Rotation paths and how fast each direction turns (degrees per step)
Each turn is a multiple of 5 degrees from 10 to 175, or 0.
Each row of a path follows its step; steps can be skipped.

step 0: [  2   6   4 -30  27   0  16   8 -43  27  11 -20 -18 -27 -20  19  20   6
  -5 -20 -15  -3   3  -9 -38  10 -20  17  29  15 -27  32 -33  16]
step 1: [-20  -3  26   9  -6   6   2  35 -39  -1  19  23  35   6  26  -3  15   8
  11   8  18 -15  21 -18   7 -38  20 -11 -37  29  28  10  10 -25]
step 2: [ 25  -3 -11  13  43  -1 -37 -14  44 -11  -3 -41 -10  23 -12  14  14  17
   3  10  21  12  -7   3  18 -18  24 -14   0  13   2 -30  29  26]
step 3: [ 10  21  34   5   9   8  14 -40  -9   2  -4  -6 -20 -28  12 -16 -20 -17
 -13  -2 -14  -8 -55  16  13  43   7 -25 -13 -13 -23  18 -21 -19]
step 4: [-11 -23  -4  -7  -7   5  21  33  -6 -22 -26  16  19 -45  -5 -21  24  14
  17 -16   0   8  42  40 -13  11 -46 -11  -6 -10  -6  -4  21  -5]
step 5: [  5   5 -22  10  20  30   8  15 -13  19 -23  13 -16   1  -1  34  24  14
  -7 -27 -20 -13  -9 -53  -4 -15   7  17  14  13  44   4  -1  43]
step 7: [-36   6   9  27  55   3  17   1  39 -23   3 -12  14 -19  -8 -29 -13   2
  12  33  34  -8  13 -18  19  10   8  -3  -3  -1 -33 -15  15 -13]
step 8: [ 24 -34  -5  11 -14  -1  22  -9  -1  16 -12 -24 -32 -17  -7  -1  42 -27
 -35   3 -16 -29  -4  27  32  25   7 -15 -14  -9   4  27  12  32]
step 9: [ -5  -3  30 -14 -23 -14 -10  -1 -22 -47  -6  43  10 -25  19   1  -6  36
   2 -19 -43  25 -17   2 -22  12  -2  -9  19   9  20  -5  25  13]
[  6  -7   9   5   0   1  -7   5   4 -10  -4   2   3  18  -8  16  -1  -1
   2  -6 -16   0  -9   0  -6  -2  12  -3  -2  -3  12 -10   7  -1] -> 100
[ -2  20   9  -6  -9  -4   1   0   2 -13   4  -2   1   5   2   5  10  -7
   9  -8  14  -3   2 -10  -3 -10  -2  -4  -4  -8   0   4  -2  16] -> 80
[ -6  -2 -13   5  -3  11   4   6   4   6  -6 -13   0  -3   8   3   4 -11
  -2   0   4   6  -6   7  11 -12   3  13  -1  -2   8  -4  15  11] -> 120
[ -7   6  -8   4  15  -5  -9   0   2  -7 -16   1   2  -3   0   6   3   4
 -13  -4  -2  -1   4  -4  -6  -3   8  10   5  -1 -21  -7  -5   8] -> 145
[-12  -2   6   2  -1  -5   4   5  16  12   1  -5   5  -1 -10   4   1  -6
   5   3  -1   2   3  -4 -11  -6   7   9  -6  23   3   9 -11   0] -> 65

step 0: [-20  -9   4 -31   7 -57 -33 -14  25 -25  11  27 -37   8   2 -38 -14   6
  -3 -23   3  23   3  29 -16   9  -7 -28  19  11   6  -7  -8  18]
step 1: [-11 -36   1   3   6 -19 -25  24  33 -17  38  11 -27   1  12 -19 -21  14
  -1 -12   4  -4   2  32  -3  -5 -20 -47  10 -25 -11  13 -15  45]
step 2: [-12 -24 -10   6   3  -5 -40 -12  42  12  25 -10 -20 -11  11   4  17  -1
   5 -15  19   1   5   2  -8 -23 -45 -36  23 -37 -20  28 -33  -2]
step 3: [  0 -39   4 -24 -17  -2 -14  -5   8  -8  22 -38 -20  -8   0 -11  26  -6
 -19 -14  32  -8  18  12  15  -9 -54 -19  36 -23  22  14  -4 -31]
step 4: [-10 -32  -9 -25 -21  20  18  -5  11  26  37 -46 -11   0 -10   0  26 -11
 -23  15   4  -4 -23  22  12  -2 -38  -1  18 -24  39  17   7  21]
step 6: [ -3  30  -9 -26 -31  36 -40   4  -9  -1 -11 -10  -6  -1 -10  -3  -4  -2
 -40  25 -21 -16 -26  18  11   4  -9 -26  28  23  34  26  27 -14]
step 8: [  7 -21 -19 -30   0 -10 -45  13  -5 -10 -40  30 -24   9 -10 -35  -6   9
 -13   1 -26  24 -37   3  -4  16  -9  15   4  12 -21  40  18  18]
step 9: [  2 -22 -23  -1   3 -33 -49   7  18 -31 -18  29 -10  11  -5  -2 -12 -18
 -12 -12 -36  40   3  -1  -2  -6   4 -21   6   6  22  44  14  28]
step 10: [-26 -16 -10 -13   8 -50 -13  18  40 -17   0  26 -32 -18  -1  -9 -10  -8
   1 -22  11  33   0  -4 -39  11   0 -22  27   1  27  27 -10  14]
[  8 -10   0   9 -13   4 -13  -1  -1  -4  -8  -6   4 -11  -1  -9   0   2
   6  -3   2   1   6 -15  13  -2  -7   8   4  -7 -16   6   2   5] -> 65
[ -1  -6   1  -2   5   6   6   0   2   6   0 -10  -9  -3   1   3   2   5
   6   8  -9  -8  -2 -13   6 -10 -23  -8  -1   9   7 -16  -3  -2] -> 35
[ -8  -3  -8  -1   8   3   1   0  11  -4  -2  10  11  13  -1   3  -3  12
 -14  -3  -3  -6   5  -3   4   5 -15  14  -4 -10  -2   4   0 -11] -> 70
[  1   3   8   1   2   1   0  -3  -8   1   1 -10   3   0   3   7  19   3
 -12  20   8 -11   5   8  -3  -7  -2   8  14  -9  -3   2   0   5] -> 35
[-10   4  -3  11  -5  -4  -1 -12  13  11  12   0  13  -1  -1  12  -1  -8
   5   8 -13   7  -3  -5   7  -2   3   3   0  -5   6   5  -5  14] -> 140

step 0: [ 12  18 -45  -8  -4  33  26 -16  -1 -13 -15   1  -2  -6  -3  15 -10  32
  14   1 -33  22  31  15  17  15  26   2 -24  -4   7   6 -15 -30]
step 2: [ 34  -8 -21 -15 -14   2  -2  40  -7   4   7   0   0 -30  34  11   8   0
  25 -15  18   7  24 -27 -17  27   9 -28  -2   5 -40  -5 -14  13]
step 3: [ 18   6 -32  12   0   6  -6  -7 -38  20  13   0 -40 -26  40  10   2   2
 -28  14  -3   4  21 -23 -25 -26 -12  -2 -22  -6  14 -15 -10  15]
step 4: [-14  15 -16  37  39 -11   1   6   2  -7 -19  16   1 -25  19  13   1  -7
  20  28   1  34  39 -27   5 -15  30   7  -5 -12  15   3  23   0]
step 5: [ -1  13 -23  31   3   3  -6  22 -31 -21   4 -28  10   5  13  45  -4  26
  -1   0 -19   7  11   9  26  -7  24  27   0   3 -25   6  -2 -38]
step 6: [-26  -5  17   4  -3 -38  -7  -5 -29 -20  30 -24 -17  -1  27  -2  26  25
  16 -38   1   7   4 -13 -12  -7  25 -22   0 -16 -22  24  10 -13]
step 7: [ 28  -1  -7   2   1   9 -13   4 -18  -7   6 -19  23 -14  22   3  20 -11
  14 -42 -23   0  28 -11 -38  29  19   0  -7 -35  17   5 -29  17]
step 9: [  5 -15   1  -5  15  -9  -4  18 -15 -13  -8  27   2 -25  -3  10 -31 -25
  37   9 -34  19   4 -21  15 -10  36  24   6  -3 -27  37  11  13]
step 10: [ -1   8  12  -3 -30 -12   0  28 -16  12  41 -20  -3  -9  19  43 -15 -13
   9  -2 -20   7 -24  -1 -12 -24   7  38 -25  11 -17  15 -17 -21]
[-10   1  -5   8   0  -8 -17   0   2   2  -1  -9   7  -9   0  -1   8  -9
  -9   7   0  16   1  13  -2  -7   1   4  -8  13  -5  -7   9  -4] -> 55
[ 12  -4   0   7  -4  13  -5   7 -11  -1  -6 -11   5   5  -2  -1 -14  -9
 -13   1 -12  -6   7  11   5  -3   0  -4  -6  -5  -3   0 -14  -1] -> 155
[  0   9   1  12  -2   6   1   5 -10  -4 -21  13   3  -2  -6  -6  -2   5
   0  -3   2  14 -12  -1  -6   3  -1   3   6  -5  10  -7  -1 -13] -> 95
[ 11 -15  15   0  12  -8   3   5  11 -10  -7  -4   7  -5  -3  -7  -3  -6
   2   1  -1   6   3  -8  -3 -12  11 -15   3  -3   2  -2   5  -1] -> 145
[  2  -5 -11 -15  -3   5  -1   9 -11   5   3 -12   1  -1   0 -17   7   2
   1  -3  -2   6  -5   6   4   8  12  -6  11   6  14   1   5   7] -> 60
[-3  0  9 10  9 11  2 15 11 21 -5 -5 10  9  4  9 10  2 -6 -6  4  1 -1 -7
  6  6  4  2 -2  3  3  4  0  3] -> 115

step 0: [-20  -8  25  27  36 -29 -11 -40  13   2  44 -29 -31 -29 -13  -2  -2 -16
 -15  13 -15 -40  -3  -4 -10  27   3  -8   3   2  23   4  26  22]
step 1: [ -2  16  -2 -13  27 -24 -50   7 -17 -10  19 -11  -2  10  24 -31 -19 -34
 -34 -13  30   8  12  14  17 -21  -9 -44  31  -2  16 -33   9   5]
step 3: [-46  17  -1  -1 -54  16  -5 -14   4  24   7  34 -23   8 -31  10  30  -2
  28   5  16 -22 -17   0   3  17 -11  40 -18  -8 -10  22 -24   6]
step 4: [ 30  11   6  14 -12   3   2   9 -22  37  37   5  20   7 -15  41  -5   1
  -8  21 -14 -33  -7  -2  23   2   9 -16  13 -39 -20  11 -19  58]
step 5: [ 15 -34  -5 -18  31 -15  16  10  13  -8   5 -42  39  14  24  24 -37   3
  -6  -7  10  34   5   2 -10   9  -5 -25  -7 -29  25  38  -2  33]
step 7: [-35  18  35  34 -31  15 -11   9 -16  13   3 -17 -22  -1   8 -54  -2 -36
 -17   4  -8 -31   7  33  -9 -25   5  -9 -12  24 -19 -27  -6   0]
step 8: [ 17  24 -13  15 -11  27 -44  19  19  -1 -22 -18   9  36  50   9 -17  -6
  18   4  35 -32 -19  -1  33  -2  30  11   9   9 -26  -9  -5   5]
step 9: [  3  -2  -9 -18  18  24  -3 -35  51 -35   5  20  16  24 -14  25  20 -17
   6  19  21   2 -34 -45  14  28   4   9 -24 -27  -9  22   2  -2]
step 10: [  4 -16   6 -12  18 -16 -19  14 -16 -11  36  38   0 -15 -48 -11  46  -3
 -13  25   1  -8  -9   7 -34   6  -4 -30 -12 -27  19  22 -36  18]
[ -6   1  -1  -9  -5 -11  -1  -1  -6  -2   0  -3  -4 -13  16  -7  -1  -1
  -5  10   1  -1  15 -16 -10  -8  -4 -13   2   3   2   9   6  -2] -> 70
[ -3 -10   4   3  -7   0   5  -3  12  -4  -5   6  10 -11  -9 -20  13   5
  14   4   4   2  10   2  -6   7  -6   1   1  -4  -1  -5  -7   3] -> 100
[-20   2  -3 -14   5  -6   3  -7  -7   0  -1  -8  13   2  -1   3   3   5
   4   0  -1  -4  -9  -3  -9  18   7   8   1   5  -9  -2   8  -6] -> 115
[  8  -6   1  -2  13 -17   0  -7   6  -7  11  -1   5   8 -15  -9  -5   4
 -12  -1   9   5   1   2   3   0   3  -8   6   0  -6  13   0  -8] -> 80
[ -9  -2   4   2  -2   2  -1   3  15   8  -1  14  -7   0 -15   9 -10  -2
   3  -3   4  -3   3  -9 -14  -2   5  -1 -10  -4   8   2  15 -11] -> 110

step 0: [ 23  18  27  12  -9 -20 -42   2  26 -25 -17 -26 -20 -19  22   5   7  -1
 -39  -7  26   3  21 -17 -14  -5  10 -11 -33  24   2  13  14 -21]
step 1: [ -7  14  -8 -14  21   4   7 -16   7 -27  34 -17  48  13  27 -32  16 -21
  -3 -13  17   8 -40  17   7 -12 -19   4   2  -8 -16  34 -25   3]
step 2: [-31  -6  22  29  14   1  -3  31 -24  -5 -18 -25  -5  24 -25 -44 -19   6
 -36  19   2  34  -8  -1 -19  26  14  -1  10  14   5 -24   0   4]
step 3: [ 26  21  10 -19 -34 -22 -10  -5  29 -15 -21  -5  14 -15   5 -20 -10 -12
 -25   9  13 -26  17   3  -7 -15 -17  15 -27  54  -1   9  -1 -35]
step 6: [ 12  13   7 -24 -10 -14  11  16  23 -40  -3  -5  55  -4  -5 -19 -10  -1
  -1  29   3 -23  -7 -15  -1 -16 -27  36  11  25 -15  28 -19 -13]
step 7: [  9 -28   8  39  44  -4   4 -20  -5  11 -20 -24  -5 -22   6 -51   6   7
  -9   5  -4  15 -32   8 -16 -19  13  11  16   6  11 -36  -2 -12]
step 8: [  8  -3  -1 -36 -18   3 -27  21  23 -29 -30  -3 -14  11  18   8   7 -18
 -41 -14  -7  25 -13  11   3  -4 -35 -26 -31  25  12 -17  10 -19]
step 9: [ -2  14   6   3  18   8 -15  20 -19 -30  -2 -25  50  -8  23  18  -6  14
   3  15   7 -16 -44 -29 -21 -17 -12  27  14   3  -8  30 -26   8]
step 10: [ 14 -19  33  19  32 -22  -1 -32  19 -27 -12 -16  -6  14   6 -41  -8  -5
 -18  26  10  19  -7   3 -30  12  25 -27  14  -9  -4 -26  21  -7]
[  5  -9  -6  -4   5   1   0   1   8   8  -2   1 -11   5   4   4 -15  -6
 -12   9  14  -1   3  10  -7  -7  13  -6  -3  -3   0   8   9 -14] -> 145
[  0 -17 -15   1  -2   3   5   6  12  -1  -4   2  -1   1 -10   0   9  -3
   4   1  -2   4  -2 -18   8 -13  -1  13   4   2   0  -4  11  -5] -> 35
[ -2  -1   5   9   6  -4   0  -1   4  -4   4  11   1 -14   2   8 -16  -6
  -6  -8  10  -9   1 -12   5   5  -7   0  13  16   5   4   1   5] -> 120
[  2  -1  -5   7 -10   0  -9 -17  10  -5 -15 -12   2  -3  -6   7  -3   2
  -1  -2   0  12   4   8   2  18   4   4   4   3   5   0  11   4] -> 140
[ -3   7  -1  -8 -14   2   7  -5   4  -5  -1  11  -1 -16  -6  -6  -2  -2
   1  12   8   9 -12   3  -1 -10  -3  -8  -8  -1   1   4   7  18] -> 145
[ -5  13  -1   4  13  -2   8   1  12   7  -4  -7 -13  14   8  -7  -8   3
   7   2  -5   1  -3  -8   0  -1   2  -3   0   4  14  -6   7  15] -> 135
